(in the rows, 128 means zero)
One turn or mirror swaps these rows in pairs. Which row does each one swap with?
z_937: [122 156 139 151 138 122 152 132 133 109 129 132 119 142 152 187 131 148
 140 135]
z_793: [165 139 118 128 129 151 162 130 145 145 143 142 138 107  87  96 108 128
 111 151]
z_724: [144 136  98 126 130 132 135 176 133 100 138 132 135 138  75 116 128 126
 119 142]
z_409: [ 95 147 127 135 113 125 148 186 146 130 153 132 128 149 116 106 124 117
 119 117]
z_857: [ 88 122 123 133 113 148 111 106 122 118 117 136 117 140  69 125 154 141
 115 143]
z_178: [ 93 119 113 147 121 139 134 126 133 138 159 143 101 105 131 152  74  98
 112 143]
z_745: [129 143  95 126 153 139 104  86 132 110 104 111 120 119 157 135 145 118
 131 138]
z_20: [112 146 147 137 139 129 110  96 107 111 120 134 142 126 127 157 131 112
  70 157]
z_226: [ 99 140 140 113 148 169 116 125 116 124  94 147 122 135 156 132 147 108
 101 149]
z_302: [132 128  82 135 134 153 140 110 147 104 104 164 120 124 143 107 151 121
 132 150]
z_510: [103 142 164 117 139 142 119 122 156 135 115 111 111 127 106 171 162 129
 117 136]
z_549: [130 137 123 117 116 118 183 138 142 125 167 134  89  97 107 118 140 120
 112 133]
z_281: [156 139 120 126 135 137 142  84 130 132 129 131 127 128 169 129 167 124
 115 152]
z_366: [141 160 132 124 129 158 130 161 139 127 131 116 111 139  78 113  98 121
  93 152]
z_629: [108  99 132 130 142 112 125 149 136 137 125 193 137 133 112 131 125 118
 141 140]
z_223: [ 92 108 119 129 135 145 145 118 140 128 138 173  98 171 146 122 114 106
 118 153]
z_557: [ 99 145 157 118 102 116 165  96 136 145 115 136 104 153 128 157 145 117
 116 136]
z_264: [139 142 128 131 128 145 112 139 132 156 102 124 156 128  73 155 104 128
 119 146]
z_731: [107 140 117 119 114 120 140 131 118  80 137 121 133 126  65 145 106 127
 118 150]
z_767: [ 92 130 115 126 160 130 133 160 123 162 139 144 129 112  75 131 109 121
 140 141]
z_335: [ 93 126 138 134 164 145 108  89 146  98 125 144 124 167 133 128 137 131
 107 151]
z_516: [109 141 141 125 141 144 120 168 142 107 144 122 144 133  70 126 118 129
 144 133]
z_624: [115 121 127 140 134 141 149 114 140 125 116 131 133 120 193 112 132 134
 128 119]
z_353: [162 153 120 138 143 136 144 153 101 119 173 119 123 145 118 101 137 116
 133 132]
z_939: [123 137 110 124 136 144 130 105 143 164 138 142 117 129 183 107 111 125
 147 123]
z_730: [161 148 119 105 134 128 130 131  86 128 149 123 131 113 127 168 106 106
 138 145]
z_317: [114 157 137 136 103 118 134 144 140 130 132 137 117 122 133 151  58 131
 133 129]
z_984: [136 126 131  96 103 112 141 125 129 152 137 135  96 109 109 156 157 139
 122 112]
z_827: [122 160 104 112 122 140 141  80 130 133 152 131 132 116 150 133  73 124
 119 119]
z_269: [ 77 151 115 152 162 120 112  95 141 143 146 143 115 138 131 122 139 121
  82 146]
z_191: [ 78 125 104 121 154 149 140 142 132 144 149 154 128 131 173 115 125 126
 106 142]
z_995: [115 165 110 131 126 116 153 125 126 150 198 156 125 115 104 137 106 131
 120 156]
z_145: [106 139 119 133 140 130 132 140 137 127 158  94 103 112 101 147 169 100
 122 109]
z_168: [112 109  91 131 166 135 119  93 137 127 118 121 106 127 129 113  83 111
 131 123]
z_467: [136 124 113 127 150 133 145 138 125  84 135 131 144 123  72 116 155 131
 109 140]
z_816: [110 139 127 145 138 148  93 100 120 129 114 134 139 172 135 159 136 146
 131 116]
z_714: [120 151 141 141  91 108 143  94 131 114 113 128 122 138  98 113 101 122
 157 149]
z_282: [152 121 130 134 104 141 165 137 146 129 171 112  96 122 101 119 121 116
 136 157]
z_192: [138 145 126 134 132  96 122 116 128 119 164 161 133 119 126 153  71 126
 133 140]
z_224: [175 141 118 133 118 144 151 140 125 121 144 131 135  86 107 116 104 128
 140 134]
z_588: [ 94 146 109 131 159 150 112 138 105 111 148 114 147 150 122 153  96 155
 115 141]
z_641: [160 147 118 134 147 143 142 127 112 112 142 101 107 109  73 131 125 115
 135 117]
z_949: [117 132 113 139 147 161 111  98 112 110 126 156 139 169 151 121 150 104
 117 141]
z_410: [106 162 124 149 137 116 142 119 160 130 176 145 157 167 118 120 126 107
  98 145]
z_752: [108 122 118 132 117 143 146 148 140 160 166 147  97 136  86  87 127 123
 107 139]
z_293: [135 132 106 143 157 164  83 108 128 117 142 135 150 154 137 123 135 122
 139 147]
z_594: [149 167 145 142 134 126 158 150 110 137 159 146 125 116  86 115 117 121
  99 155]
z_180: [150 156 105 139 108 128 135  79 144 128  95 136 128 118 115 131 142 128
  98 114]
z_211: [144 112 123 132  75 148 160 112 147 132 123 124 114 112 102 113 126 117
 136 131]
z_50: [139 135 132 124 144 142 119 119 122 140 142 151 140 110 177 125 164 120
 107 155]
z_622: [ 79 140 143 117 137 114 117 106 119 137 133 126 114 141 156 167 134 133
  95 119]
z_65: [117 148 133 122 115 103 154  91 151 151 123 151 148 138 109 151 166 124
 134 119]
z_653: [101 134 113 126 134 106 137 105 130 171 122 179 132 120 139 119 143 154
 126 127]
z_898: [142 128 127 129 130 133 148 125 118 118 152 109 129 131 191 149 117 132
 112 131]
z_665: [ 98 140 120 117 106 137 137 122 147 145 133 129 115 123  67 144  75 126
 128 128]
z_266: [ 93 123 128 128 122 107 153 127 138 179 119 105 122 143 125 126 145 121
 104 113]
z_436: [120 151 114 130 138 143 120 111 139 157  99 170 141 126 161 126 140 125
 120 172]
z_883: [108 146 152 122 149 139 114 106 137 112 122 113 126 119 106 127  61 123
 119 138]

z_269 pairs with z_767
z_20 pairs with z_264
z_949 pairs with z_724
z_665 pairs with z_622
z_714 pairs with z_937
z_293 pairs with z_467
z_857 pairs with z_588

